Each path below is one point turned by a fixed rotation once a step. After each direction that follows a path, write how fast that rotation turns it, in deg/step (0 if it stays still).
Each turn is a multiple of 5 degrees from 10 to 175, or 0.
Each row of a path follows its step; steps can be skipped.
Rotation 1:
step 0: [-2, -37, -10, 15, -14, -4, 15, 21, 1, 1, 15, 13, -4, -8, 22, -1, 8, -6, -6, 16, -3, -15, 4, 7, -5, 11, -10, 20, 9, 27, -16, 8, 9, -6, 11, 18, 0, -2, 1, 7, -12, 21, -11, -4, -24, 16, -8, 26, 11, 5, 18, 8, -28, -2, -18, -4]
step 1: [20, -3, -19, -6, -9, 13, -22, -5, 9, -16, 3, -5, -1, -2, -3, 12, 7, -10, -14, -17, -4, -6, 1, -17, 14, 18, 14, 8, 38, -5, -7, -2, -9, -6, 15, -6, 7, 15, -16, -7, 20, 6, -12, 0, 23, 17, -7, -20, 9, -9, 12, 6, 6, -12, 38, -24]
step 2: [9, -2, -8, -15, -14, -13, -15, 22, -2, -6, -9, -4, -2, -7, -8, 13, -33, -1, 14, -4, 0, 17, 19, 6, 9, -3, 2, -3, -1, -5, 10, 3, -11, 6, -31, -8, -27, -37, -11, -10, -7, -20, -9, 8, -15, -22, 14, -10, -7, 0, 1, -22, 12, -15, 13, 17]
step 3: [-13, 27, 11, -28, 4, -13, 8, 11, 4, -15, -2, -11, 15, -13, 5, -14, 9, 10, 18, -4, -6, 3, -1, 0, -27, -12, -21, -4, -22, 5, 7, -3, 8, 29, -7, 13, 10, -8, 3, 17, 14, 0, -7, -3, 7, 0, -26, 9, 9, 42, 2, 8, -7, 7, -8, -18]
step 4: [28, 4, 14, 12, -3, -10, 8, 3, 0, 20, 16, 10, 13, -7, 12, 19, 20, 5, -29, 10, 27, -18, -16, -20, -1, -1, 1, 19, 4, 2, 18, -15, 35, -5, 10, -3, -3, -4, 0, 10, 0, -14, -9, 5, -10, 15, -3, -13, 3, -16, 3, 10, -20, -3, -27, -2]
step 5: [-9, -9, -12, 0, 2, 1, -30, 5, -8, -21, 27, -4, -12, 5, 1, -6, -15, 11, -11, -17, -15, -13, -13, -5, 15, -3, 14, -18, 4, 22, 0, -6, -18, -6, 33, 10, -12, 0, 18, 4, 10, 19, 4, 21, -15, 8, -16, -6, -16, -33, 11, -2, 6, -7, 11, 9]
step 6: [-11, 5, -15, 20, -9, 4, -3, 3, -11, -9, -11, 19, 13, -10, -6, -10, 7, -26, 22, 2, 6, 14, 3, 0, 13, 9, 2, 12, -7, 0, 23, 20, -49, -6, -23, 1, 12, -13, -33, -6, -4, 6, -7, 1, -14, -3, -19, 0, 7, 1, -1, -17, -13, -4, 13, -6]
step 8: [19, 5, 2, -6, -4, -14, 6, 3, -1, 14, 8, 1, 30, 6, 12, 42, -23, -5, -4, 9, 7, 5, -20, 0, -12, -2, 17, -20, 1, 15, -10, -1, 15, 35, -5, -3, -12, 17, 4, 4, 29, 8, -17, -13, 12, 11, 5, -8, -3, 0, 17, -8, -9, -1, -10, 20]
step 9: [4, -28, -8, 1, 4, -2, -20, 27, 23, -11, 14, -17, 9, 7, -13, 1, -5, 20, -28, 14, -17, -15, -16, -7, 14, -9, -21, -3, -15, -12, 6, -9, -9, 7, -17, -2, 4, -12, 9, -7, -14, 13, 7, -1, -24, 8, -21, -1, -10, -4, 11, 10, -24, 19, 9, -12]
[-2, -6, 4, 7, -3, 1, 0, 1, -4, -9, 3, -6, 8, 2, -2, 0, 2, 6, -8, -5, 5, -2, 1, -5, 4, -2, 0, -5, 1, 1, -6, 5, -1, -3, -1, 4, -3, 1, -1, 1, -3, 4, -1, -2, 0, -1, 3, -2, 6, -4, 5, 1, 0, 2, -8, -4] -> 80
[4, 8, -3, 1, -2, 0, -2, -3, 2, 1, 5, -4, 0, 1, -8, -3, 3, 3, -6, 5, 3, -6, 1, 1, 3, 0, -3, 4, 4, -4, 5, 2, -2, -2, -1, -8, 3, 2, -5, -2, -2, -7, 5, -3, 2, 4, 1, -1, 5, 0, -4, 3, -6, 0, 2, -7] -> 130
[0, -2, 5, -3, 1, -2, 0, -3, 0, -4, -6, -3, 7, 1, -2, -1, 0, 1, -2, 3, -5, 0, 3, -2, -2, 2, -2, -4, 0, -9, 10, -3, 3, 4, -2, -6, -10, 7, 3, 7, -1, 0, -4, 0, -2, 4, 1, 0, -1, 5, 2, 2, -2, -2, -3, 6] -> 70
[-5, 10, -1, 3, 0, 0, -2, 4, -5, -5, 3, 4, 1, 7, -1, 1, 1, 4, 1, 0, 4, 2, -4, -5, 1, 1, 8, 9, -8, -1, 6, 3, -2, -2, 2, 2, 1, 3, 2, 5, -1, 1, 4, -1, 2, 1, -4, -4, -2, -1, -5, -1, 0, 1, -3, 10] -> 35
[1, -1, -3, -5, 1, 4, 8, 3, 0, 1, 3, 7, 3, 3, 1, 0, 8, 3, -2, 3, 2, 1, 8, 0, -2, 7, -2, 0, 1, 1, -1, 4, 6, -1, 7, 0, 2, -1, 2, 7, 10, -2, -5, -5, 5, 1, 4, 3, -4, -4, -2, -1, -4, -3, -5, -2] -> 100
[2, 0, 4, -1, 7, 1, 2, -1, 4, 4, 5, -1, -4, 6, 1, 10, -7, -2, 0, -1, -8, -6, 1, -5, 3, -1, 3, 2, 6, 3, -2, 1, 1, 0, -4, 3, 5, 6, 0, 6, -5, 3, -3, 0, -2, 3, -4, -2, -2, -2, -2, 3, -6, -6, -6, -3] -> 90
